One vector is turned by the same rotation once a tick. Each row is the vector after some number of ticks, and that number follows the row.
The counts run from 0 to 282.
[ -8  -2  -8 -24 -22  33 -36  -5  35 -36  -2 -11 -42 -22 -29 -10  17]
218
[ -8 -14 -12 -20   5   6 -54   8   4 -21   0 -37 -43  -9 -21 -22  25]
127
[  9 -16   5 -28  -8   6 -19  28  13 -27 -19 -45 -62  -6  -7 -18   8]
46
[ 18  14   5   8  21   1  42  13   6   8  13 -35 -46 -24  -2 -42  -2]
76
[  7  25  19   7  10  14  45  17  31   6  35   8 -42 -40 -11 -24   3]
260
[ 18  38  -8  24 -24  17  18 -15  11   2 -25 -41 -20  -7  -6 -37  28]
153
[  4  -2  23  15  27  12 -58  31   3  18  17 -21  -7  -8   7 -21  41]
110
[  3  41 -22   3 -18  -3  27   9   7  14  -5 -28 -41 -36  -1 -37  14]
159
[ 11   4   3 -17 -12   0   9  31   5 -12 -31 -49 -57 -13  -1 -29   0]
57
[ -9 -14 -10 -14   5  10 -58 -12  11 -30   1 -35 -35 -13 -29 -29  24]
126
[ 24  17   8  -2  -7  -5  38  24   2  -3 -14 -42 -58 -24   3 -37   1]
67
[ -3  25  21  17  13  21 -45  21  27  22  26  11  -4 -29  -1 -17  45]
192
[ -1   4 -27 -18 -20   9 -31  -2   5 -21 -15 -41 -52 -13 -25 -28  14]
137
[  7 -28  26 -22  14  17 -36  29  23 -33   1 -27 -47  -5 -10 -14  16]
35
[ 11  50  15  39  -2  20  17  -6  20  28  14 -10  -2 -28  -4 -34  30]
173
[  5  14 -33  -9 -21   4   8  -6   8 -17  -8 -47 -55 -18 -28 -40  10]
147
[ 17   3  25  -4 -21   6 -18  25  16 -13 -43 -51 -35   8   3 -16  18]
49
[ 31   7  20  17 -15  17  23  -1  13 -15 -37 -54 -28   7  -3 -35  14]
61
[ 11  -3  28  25  24  20 -59   8  11   4  14 -27  -1   5  -9 -23  41]
112
[ -1  10  17  -2 -24  31 -53  -3  39 -16 -26  -8 -11  -5 -13  -7  39]
214
[ -2   7  -7 -23 -35  22 -11 -12  38 -32 -17 -17 -52 -15 -29 -21  10]
228
[ 24   2  25   1 -21  15  -7  14  21 -24 -44 -57 -27  14  -3 -22  26]
50
[  2   2  22   8  31   5 -55  38  -4  18  17 -20 -17 -16  -1 -26  39]
109
[  6  26  25  25  10  24 -46  12  24  21  26   7   5 -19  -1 -15  46]
193
[  6 -34  17 -22   1  21 -26   5  21 -36 -12 -41 -51   0 -13 -22   7]
44
[  6   3  12  19  49   1 -15  29   7  14  44 -14 -25 -30   4 -35  22]
97
[  7   8   2  -8 -37  31 -14 -20  37 -30 -33 -24 -33  -6 -21 -20  17]
226
[ -5 -20   4  -5  28  12 -58   6   3  -9  28 -29 -25 -15 -16 -27  25]
116
[  2   8   2 -10 -13   3 -55  21   6   0 -33 -44 -30  -4  -7 -23  34]
130
[  4  29   3  36  17  23  19 -22  23  14  45   2 -15 -36 -19 -40  15]
176
[-14   2  -9 -31 -22  24 -37   5  32 -29  -7 -12 -42 -20 -26  -8  12]
219
[ 20  48  -4  39 -14  11  29 -12  18  21  -3 -27  -7 -15 -13 -43  26]
163
[  8  30 -26  15 -17  14  30 -24  12  -8   6 -33 -41 -25 -22 -40  14]
156
[ 13  34 -12  25 -29  18  18 -29  13  -7 -14 -35 -24 -10 -17 -42  22]
154
[  5  -5  15 -28  -9   5 -24  34  10 -20 -33 -46 -58  -4   0 -15  16]
47
[ 12  -3  -4 -22  -9   1   9  22   4 -22 -24 -45 -64 -11  -8 -31   0]
56
[-10 -15   1  -8  22   5 -59  16  -2  -9  19 -24 -38 -11 -12 -23  28]
117
[  2 -12   2   7   8  25 -58 -11  13 -27   1 -44 -20   8 -24 -26  30]
124
[ 10  16  48  15  21  18   3  44  27  21  22  11 -17 -20  19 -21  23]
7
[  8   2  49  -6  26  23 -29  51  25  16  22   6 -12 -18   6 -10  28]
17
[ 14   2  57  23  23  36  -4  10  34  10  22  16   3 -13   3 -18  26]
276
[ 18  10  45  23  20  30  29  -8  34   7  35   5  -8 -15  -5 -31  13]
1
[ 14  33  13   8 -48  19  10  -2  35 -15 -40 -23 -29  -5  -8 -16  23]
234
[  9  18  17  -7 -44  27 -31  -3  35 -19 -39 -20 -27  -7 -14  -6  31]
224
[  5  12 -21 -14 -22  -1 -30  14   4 -10 -25 -45 -53 -18 -10 -30  24]
139
[ 11  29   0  38  13  26  19 -22  20  17  28  -3  -7 -25 -24 -42  25]
175
[ 10  30 -14   7 -35   9 -17  -1   9  -6 -39 -49 -27   1 -13 -28  37]
142
[  9  35  10  -6 -49  19   2  15  32  -7 -42 -18 -39 -13   4 -13  27]
233
[ -3  20  12 -17 -19  28 -60  27  31  -4 -21  -4 -26 -15  -6 -10  43]
212
[ 19   5   1  -1  -6   2  37   5   8 -16 -10 -45 -60 -19 -14 -40  -5]
65
[  0  38   2  16  12  12  -6  25  10  33  38   6 -16 -42  -1 -34  26]
180
[-12  -1   5  -2  13  28 -55   4  31  -6  44  16 -25 -27 -23 -22  25]
198
[ 10  -2   9  26  56  11   3   3   5   9  52 -18 -20 -22 -11 -39  19]
95
[ 16   1  17 -20 -16  17 -17  37  10 -18 -46 -49 -42   3   0 -19  18]
48
[  6  33 -25   2 -14   2  26  -1   7   5   3 -31 -54 -35 -22 -43   9]
158
[  3   6  30  16  32  27  13   6  36   1  44  13 -27 -33 -11 -27   4]
269
[ 23  31  29  26  -8  29  52  -7  43   6   4   2 -17 -13  -8 -29  15]
256
[ 15  37   6  44   7  24  18 -16  29  21  27  -5   8 -25 -10 -42  32]
174
[ -2  16 -24 -24 -21   4 -28  10   3 -18 -16 -47 -56 -19 -17 -28  21]
138
[ 23  22   6  15  15   0  42  33  -2  27   4 -31 -32 -25   9 -39   8]
78
[ -4  -1  20   6  -3  38 -63  -8  37 -11  10  -3   0  -7 -19 -11  40]
205
[ 27  44  29  19 -17  16  40  12  31  18  -9   3 -17 -21   2 -22  20]
254
[ 13  17 -14  10 -23  13  -6 -30  16 -21 -23 -49 -27  -3 -19 -34  27]
144
[ 22  20   1  11  20  -3  42  27 -12  13   8 -31 -50 -27   4 -43   3]
77
[ 17 -21  57   9  28  34 -35   8  32 -12  18 -11  -6  -1  -7 -11  20]
21
[  9   7  -4  13 -19  15 -45 -15   3 -20 -31 -49 -13   6 -21 -28  36]
133
[-12  11  12 -11   5  19 -61  28  22   8  23  12 -28 -34  -6 -13  32]
200
[ 18  17  19  29  36   0  10  37  -2  30  28 -19 -32 -34  11 -39  16]
88
[ 13  54  -3  32  -1   6  18  23  12  39  19  -6 -18 -38   0 -38  31]
171
[ 12  21  52  17  21  27  -8  32  36  25  19  15  -1 -26  14 -16  23]
274
[ 23  38  31  30 -11  29  41  -7  39  10  -5   1 -16 -16   2 -32  15]
255
[  5 -23  24 -28  13  10 -41  39  15 -23 -12 -28 -44  -8   1 -11  11]
36
[-13  17   4 -23 -15  18 -59  31  24  -7  -3   0 -31 -22 -12  -7  33]
211
[ 21  34  12  19 -24  26  44 -18  39 -10 -13 -12 -26 -12 -10 -27  12]
246
[  5 -29  42  -4  34  33 -33  10  33 -23  29  -6 -23 -14 -15 -15  12]
23
[ 15 -15  54  -1  12  25 -48  30  28  -4 -10 -21  -5   6   8 -14  31]
29
[-14  -5   5 -25   0  31 -52   3  31 -19  19   5 -36 -30 -27 -12  27]
208
[ 13   6  -1   6 -22  17 -46  -4  14 -11 -31 -54 -17   6 -13 -26  37]
132
[ 14  33  -8 -15 -26  10  29  24  24  -3 -20  -7 -52 -33  -8 -26   7]
241
[  2 -16  39   1  40  26 -13  23  33   0  44   7 -30 -28  -8 -17  10]
14
[ -2  -4  12   5  42   6 -49  28   2   8  43 -20 -28 -22  -9 -27  25]
107
[ 12  32  23  13   6  10  29  39  28  22  25  18 -32 -42  12 -22   7]
262
[-16  13  -3 -33 -32  15 -41  20  28 -23 -14 -10 -52 -24 -18 -17  19]
220
[ 15 -31  23 -18   6  23 -21   0  29 -47 -16 -42 -40   3 -14 -20   9]
43
[ 20  23  46  35  12  36  27  -3  39  15  23   8  -1 -21  -2 -28  17]
266
[  2  -4 -15  -8 -13  16 -35 -20  12 -32 -13 -46 -35  -1 -29 -34  22]
135
[ 14  18  21  15  10  21  50   5  36   6  30   9 -38 -39 -10 -32   1]
259
[ 16  13  55  27  19  30  -3  23  35  12  19  20   3 -20  10 -15  29]
275
[ 10 -15   6 -12  -6   8   8  -7  16 -37 -15 -52 -57   2 -11 -28  -3]
54
[  3 -23  41   7  37  30  -8   8  25  -7  42  10 -19 -20  -7 -21  15]
13
[ 18 -14  18  -2 -13  22  -3  -6  24 -34 -35 -51 -34  10 -10 -23  12]
52
[ 24  15  53  27  21  30  31   5  30  14  21   9  -8 -14   3 -27  16]
0
[ -4  22  -4 -29 -40  13  -3  21  32 -14 -34 -12 -56 -24 -10 -18  13]
231
[ -3   9  25  12  -4  37 -60   1  38  -5   8   1   0 -10 -12 -11  40]
204
[  6 -31  41  -1  12  35 -38   0  32 -32  -4 -23 -16  10 -19 -13  17]
32
[ 11  25 -13  -1 -33   6 -23  10   2   1 -38 -45 -35  -7  -3 -32  30]
141
[ 20  54  -9  25 -21   5  25  11   6  20 -14 -26 -31 -22   5 -35  29]
161
[ 29   4  13  26   9  13  47 -17  11  -6   4 -39 -30 -10 -11 -45   6]
73
[  1  25  -8  18  19  11   8   8  15  26  52  10 -28 -49 -16 -33  23]
178
[ -7  -4   6 -11  17   3 -65  29  -4  -3   9 -35 -30 -19  -8 -20  35]
118
[ 13  26   7   1 -13  20  50   0  31  -9   6   1 -50 -30 -18 -28  -3]
249
[  8  -2  24  21  21  21 -64  26   4  11  13 -30   4   0   2 -24  41]
111
[  9   1  43   3  35  17  22  22  29   6  46  14 -34 -33   0 -27   3]
4
[ 30  26  17  20  -9   4  36  22   0  15 -23 -47 -38  -9   9 -39  12]
69
[ 10 -10  60   8  20  28 -32  30  30  11   9  -7  -4  -8  10 -11  31]
19
[ -3   8 -10 -14  -7  -1 -59  22  -1  -6 -19 -43 -37  -7 -10 -22  30]
129
[ -3 -26  35 -17  30  17 -39  33  24 -12  27  -5 -35 -17  -5 -17  16]
25
[  8  -3 -23  -7 -18  11 -30 -14  12 -30 -15 -48 -48  -9 -27 -29  20]
136
[ 25   0  11   9  -7  15  39 -13  11 -29 -20 -53 -39   2 -16 -41  -2]
63
[  5 -12  39  -5  37  21 -16  35  21   5  40  10 -30 -31  -6 -17  12]
15
[ 12  -4  38  15  34  20  25   9  33   4  48  12 -29 -29  -8 -30   7]
3
[ 10  39   2  -4 -39  11  31  18  24   5 -28  -8 -40 -24   3 -23  13]
242
[ 17 -17  42  -5  -6  25 -42  14  24 -16 -30 -33 -25  15   1 -16  28]
40
[ 17  44   9  -1 -39  12  36  19  31   6 -32 -11 -36 -21   3 -28  15]
243
[ 15  52   6  39  -6  12  21  10  13  36   8  -6  -4 -27   0 -38  35]
172
[  3   1  32   9  31  24  18  22  35   8  43  17 -31 -43  -4 -22   6]
270
[ 33  16  20  10 -16  10  14   9  16  -7 -42 -54 -34  12   4 -27  12]
60
[ 13  21  26  22  -2  30  49 -16  44  -1  15   9 -15 -24  -9 -31   9]
257
[ 15  13  14  16  34   0  22  24   2  29  34 -20 -36 -36   2 -45  13]
87
[  3 -33  35 -14  17  33 -40   2  27 -36   0 -27 -31   1 -17 -17  12]
33
[  8  -9  51 -13  10  17 -52  48  21  -1  -9 -17 -12  -3   9  -4  27]
28
[  7  22  20   8   8  12  39  32  29  17  26  15 -35 -40   1 -29   1]
261
[  3  -4   9  -6 -27  39 -50 -19  42 -30 -10 -12 -18  -3 -26 -10  27]
216
[  7  31   4 -18 -44  11   2  27  30  -4 -41 -13 -46 -20  -2 -15  19]
232
[  8  32 -14  17   6   7  36 -15  10   7  32 -17 -34 -37 -23 -43  10]
167
[-12 -12   5 -16  -3  33 -55  -6  36 -25  21   0 -28 -19 -27 -15  30]
207
[  1   2  12   0   6  11 -71  29   0   0  -5 -34 -16  -3  -2 -17  39]
120
[ 14  -5  25  37  39  22 -32  -2  13   5  39 -28   9 -12 -12 -33  31]
103
[ 16   9  62  29  21  26  -3  27  33  20  22   9  -1 -13  13 -19  24]
9
[  5  11  -4  -3 -19   9 -52  12   8  -6 -32 -55 -25   2  -4 -24  42]
131
[  2   8  13  -1 -25  41 -54  -9  42 -26 -16 -13 -14  -4 -21  -8  37]
215
[  1  -7  41  -9  25  22 -25  46  31   4  26  11 -29 -28   7 -10  22]
282
[  6  26 -15  -5 -27  -2 -28  17   1  -2 -32 -48 -37  -8  -6 -27  30]
140
[ 21  29  25  27  25   0  13  30  -8  35  26 -23 -18 -23  17 -32  25]
89
[ 23  35  20  16 -33  25  37  -7  39  -4 -24 -10 -22  -8  -6 -24  11]
245
[ 11  -6  58  20  27  38 -11   0  44   2  38  13  -3 -12  -9 -22  22]
277
[  6 -16  25  19  22  29 -62  -7  16  -5  18 -35   1   4 -12 -26  33]
113
[  4 -14  16  10  28  24 -60 -12  13 -11  30 -35  -8   1 -19 -23  40]
114
[ 19  11  58  19  25  21   1  37  27  26  18   9  -5 -19  16 -22  26]
8
[ -3 -39  35 -19  18  23 -42  18  24 -36   5 -21 -41  -3 -18 -16  10]
34
[  4  -6  19   8   6  20 -69  -2   2  -6 -10 -43  -7   4  -7 -26  46]
122
[ 27  15  33  44  37  19   7   1  10  23  28 -28   1 -10   0 -37  33]
92
[  2 -24  40 -22  30  14 -44  46  17  -7  19  -7 -38 -13   2 -11  15]
26
[  4  46 -15  17   1   3  25  16   9  29  24 -14 -38 -46 -12 -39  16]
169
[ 27  13  13  -3 -18   9  18  24  11  -5 -43 -54 -39   1  10 -27  15]
59
[ 23  -2   4   2  -2   7  36 -10  15 -25 -12 -51 -49 -11 -16 -38  -3]
64
[  7  43  18  32  14  20 -18  16  21  41  26   9  -1 -28   5 -27  47]
182
[ 12  -2  60   8  24  23 -35  41  22  11  11   0 -10  -8  12 -11  33]
18
[ -3  16  25   1  -7  26 -65  18  34   3   6   6  -1 -12  -6 -12  48]
203
[ -8  20   3 -23 -41  20 -38  24  33  -8 -39 -19 -35 -16  -1  -6  28]
222
[  8  12  -3 -11 -29  26  29 -16  31 -28  -8 -13 -48 -19 -26 -25  -2]
238
[ 23   2  62  30  27  29   1  15  36   7  24   4   2 -10   1 -22  25]
10
[ -6  31  -2  11  17  10  -1  14  10  25  45  11 -26 -42  -9 -34  16]
179
[  0   4  11   4  -4  17 -70  16   8   1 -12 -41 -15   4  -4 -20  40]
121
[ 23   1   4  25  13   9  53 -14   6  -1  13 -44 -37 -14 -16 -46   2]
74
[ 14   5  10  21  37   4  38   4   1  11  38 -24 -31 -22 -12 -47   3]
85
[ 12  29   3   6 -43  31  19 -29  38 -23 -28 -19 -35  -9 -18 -29  13]
236
[  6  26 -13 -17 -30  11  31  15  33 -13 -13  -8 -56 -31 -12 -28   0]
240
[ 18 -23  10  -8 -10  21   8 -11  19 -41 -25 -51 -44   6 -15 -30   9]
53
[ 21  22  37  44  32   9   3  15   5  31  17 -23  -1  -8   7 -38  28]
91
[ 14  33  -9  36  -2  14  33 -31  23   7  16 -22 -21 -27 -18 -44  16]
165
[ 20  26  15  15 -18  27  43 -22  39 -13 -10  -6 -32 -24 -22 -32  -1]
247
[ 18 -16  33  -3  -7  25 -33   2  27 -28 -32 -41 -24  13  -6 -15  23]
41
[ 20  44  26  13 -18  11  40  27  25  20 -15   3 -28 -33   8 -29  10]
253
[  9  23   8   7 -46  21  20 -12  38 -11 -43 -23 -26 -12 -14 -23  19]
235
[  2  12   8  30  20  34 -21 -17  33  12  53   9  -6 -33 -22 -33  28]
186
[ 18  61  -5  38 -16  11  24   0  16  24  -8 -28 -15 -23  -5 -40  28]
162
[ 12  17  32  29  42   7 -26  29   3  30  27 -19  -6 -14  13 -30  35]
100
[-10  12  14  -4   1  18 -64  33  21   9  17   7 -15 -25  -4 -16  39]
201
[ 18   8   0  -7  -3  -5  36  11   8  -9  -6 -42 -59 -21  -4 -35  -3]
66
[ 19  27 -19  17 -20  16  20 -32  11  -7  -5 -40 -34 -24 -25 -43  14]
155
[ 12  -6  38  -7  -9  20 -45  29  16 -18 -37 -37 -28   6   5  -9  31]
39
[  2  22   8  -8 -44  22 -38  15  35 -14 -41 -15 -26  -9  -7 -11  28]
223
[  7  30 -29   5 -14   6  31 -15   7  -1   5 -30 -46 -29 -20 -44   9]
157
[ 11   7  47   5  30  21  13  47  18  28  32  11 -31 -29   8 -25  13]
6
[  1  -6  -9   2 -20  19 -33 -20  14 -28 -18 -53 -25   3 -24 -31  28]
134
[  5  37 -16  15   6   5  29  -1   7  19  29  -9 -37 -44 -17 -43  12]
168
[  8  -9  12  14   0  24 -62 -10  17 -18  -4 -43 -14  14 -12 -25  37]
123
[  0  18 -12 -32 -38  10  -4  12  31 -20 -21 -12 -61 -26 -17 -15   5]
230
[ 17  -3  42  22  32  26  28 -10  32   6  41   7 -16 -28  -9 -28   9]
2
[  8  37 -29  -6 -27  -5   7  13  -1   0 -20 -41 -51 -28 -17 -34  18]
149
[-12   5   5 -28  -9  17 -58  29  25 -16   3   2 -35 -26 -22  -6  28]
210
[  9  32  18  36  11  34 -15  -6  29  21  36  10   5 -20  -5 -32  40]
184
[ 25  12  27  42  30  15  33 -13  11  11  20 -34 -21 -13  -7 -48  14]
83
[ 36  17  14  32   4  13  44  -8  12  -6  -7 -43 -18  -8  -4 -40  10]
72
[ -3  15  16   1 -28  30 -63  16  35  -6 -21 -10 -15 -10 -10  -8  42]
213
[ -4 -30  37 -11  34  23 -38  20  25 -22  25  -7 -33 -18 -13 -17  14]
24
[  9 -18  50  19  35  38  -9   2  33  -2  39   7 -12 -14  -9 -22  15]
12
[ 12   2  38   3  31  14  17  35  25  15  38  20 -35 -37   3 -27   6]
5
[ 12 -27  46  -1  16  27 -46   8  35 -19  -8 -19 -14   8 -11 -14  27]
31
[  3  19  -4 -17 -28  18  32   3  36 -17 -13 -12 -56 -26 -22 -26  -1]
239
[ 39  29  20  25  -5   9  38  13   9  15 -27 -46 -27  -3   4 -36  17]
70
[ -2 -12  15  18  40  20 -37  -3   1   5  45 -21 -12 -16 -16 -33  19]
105
[ 22  33  50  28   9  30  27  15  38  20  13  10   1 -19   5 -22  24]
265
[-20   1   0 -24 -13  21 -62  15  25 -18  19   1 -40 -29 -21  -7  24]
209
[  4  47  10  30  11  14 -10  28  13  38  30  12  -6 -40   0 -27  34]
181
[ 12 -15  52   0   6  33 -42  23  32 -21 -13 -21 -12  13  -1 -19  28]
30
[ 30  18  20  44  24  15  37 -13  10  13  15 -35  -8 -12   2 -43  17]
82
[ 27  30  26  35  14   3  38  13   3  24   3 -38 -13  -9   6 -41  19]
80
[ 13 -25  49   3  34  35 -32   4  39 -17  28  -8  -8  -4 -11 -18  18]
22
[ 13 -17  59  21  25  38 -38  23  28  -4  19  -5   1  -2  -2 -13  34]
20
[-10  15   0   6  25  24 -24   7  26  15  55  17 -20 -39 -20 -29  21]
188
[  3  26 -34  -9 -22  -1   1   4   4  -7 -14 -40 -55 -25 -21 -37  14]
148
[ 12   9  18  16  43   2 -20  39  -6  31  40 -22 -24 -25   6 -29  25]
98
[  6  20   5   7 -11  29  46 -13  36 -16   4  -1 -38 -34 -18 -30   0]
248
[  2  52  -8  21   3  -2  22  20   6  35  24  -6 -24 -40  -1 -34  22]
170
[  5 -15  52 -15  20  18 -53  44  21  -5   2  -9 -28 -13  10 -11  29]
27
[ 29   6  13  16 -17  14  26 -12  20 -19 -28 -51 -33   3 -12 -33   8]
62
[  6 -15  37   7  41  35 -12  14  37  -1  42  16 -22 -26 -10 -20  11]
279
[ -9  -5 -14 -20  -4   5 -59  24   3 -13  -5 -42 -48 -12 -12 -20  30]
128
[ -5 -13  16   5  44  16 -43   9   9  -1  42 -17 -28 -21 -11 -23  26]
106
[ 11  -2  21  35  44  23  -2  -5  11  11  50 -18 -11 -17 -15 -40  18]
94
[ -1 -23   6   2  30  23 -60  -4  12 -18  29 -29 -20  -9 -19 -27  27]
115
[ 15   3  10  20  39   1  25  13   4  15  44 -24 -38 -33  -1 -42   7]
86
[ 35  21  27  41  17  11  33   8   8  21   5 -34  -9  -6   7 -39  16]
81
[  4  -6  16  17  54   7  -6   8  -1  16  49 -15 -29 -27  -2 -32  16]
96
[ -6  14   8  23  26  24 -20  -6  22   5  55  17 -18 -38 -24 -26  22]
187
[ 33  21  23  31   3   8  42   2   7   4 -14 -49 -20  -1   1 -44  18]
71
[ -6   8 -14 -33 -31  17  -3   6  33 -29 -16 -17 -60 -23 -23 -17   5]
229
[-10   7   5  -7  14  30 -57  17  27   4  40  16 -26 -31 -20  -9  26]
199
[ 26   3  24  44  43  20   9  -5  10  11  41 -24  -5 -12  -6 -43  23]
93
[ 15  17 -13  16 -30  11 -11 -20  14 -11 -33 -46 -22   4 -18 -32  34]
143
[  4  -5  45  -7  33  19 -25  42  23  10  35   7 -27 -23   6 -14  23]
16
[ 22  20  28  38  35   7  13  26   4  31  20 -25  -4 -13  13 -40  33]
90
[ 24   3  14  33  38  13  38  -7   5   7  36 -31 -26 -18  -9 -42  10]
84
[  1  15  28  24  14  37 -48  -1  27  13  28   6  11 -18 -16 -18  41]
194
[  9 -12  27 -29   1  11 -45  45  15 -17 -21 -33 -39  -3  -1  -6  21]
37
[ 10  37   7  -1 -14   8  47  21  29  13   4  -4 -47 -37   3 -24   0]
251
[-12  -5  17   2  -2  37 -57 -14  40 -21  19   1 -11 -12 -30 -15  30]
206
[ 15   9  22  17   4  29  51 -14  40   2  24   8 -23 -30 -13 -32   3]
258
[  1   2  -4 -12 -37  34 -14 -25  39 -38 -24 -19 -41 -15 -31 -19   9]
227
[ 15  -7   1 -17 -12   9  14   8  10 -32 -21 -50 -66  -5 -12 -27  -3]
55
[ 15   2  34  35  35  21 -29   4   7  19  29 -23   6  -3  -1 -29  39]
102
[ 15  34  41  18   6  18  32  30  28  27  15  13 -17 -32  12 -21  15]
263
[ 16  10   6  17  19   8  54   3   3  -2  21 -38 -49 -22 -10 -46   2]
75
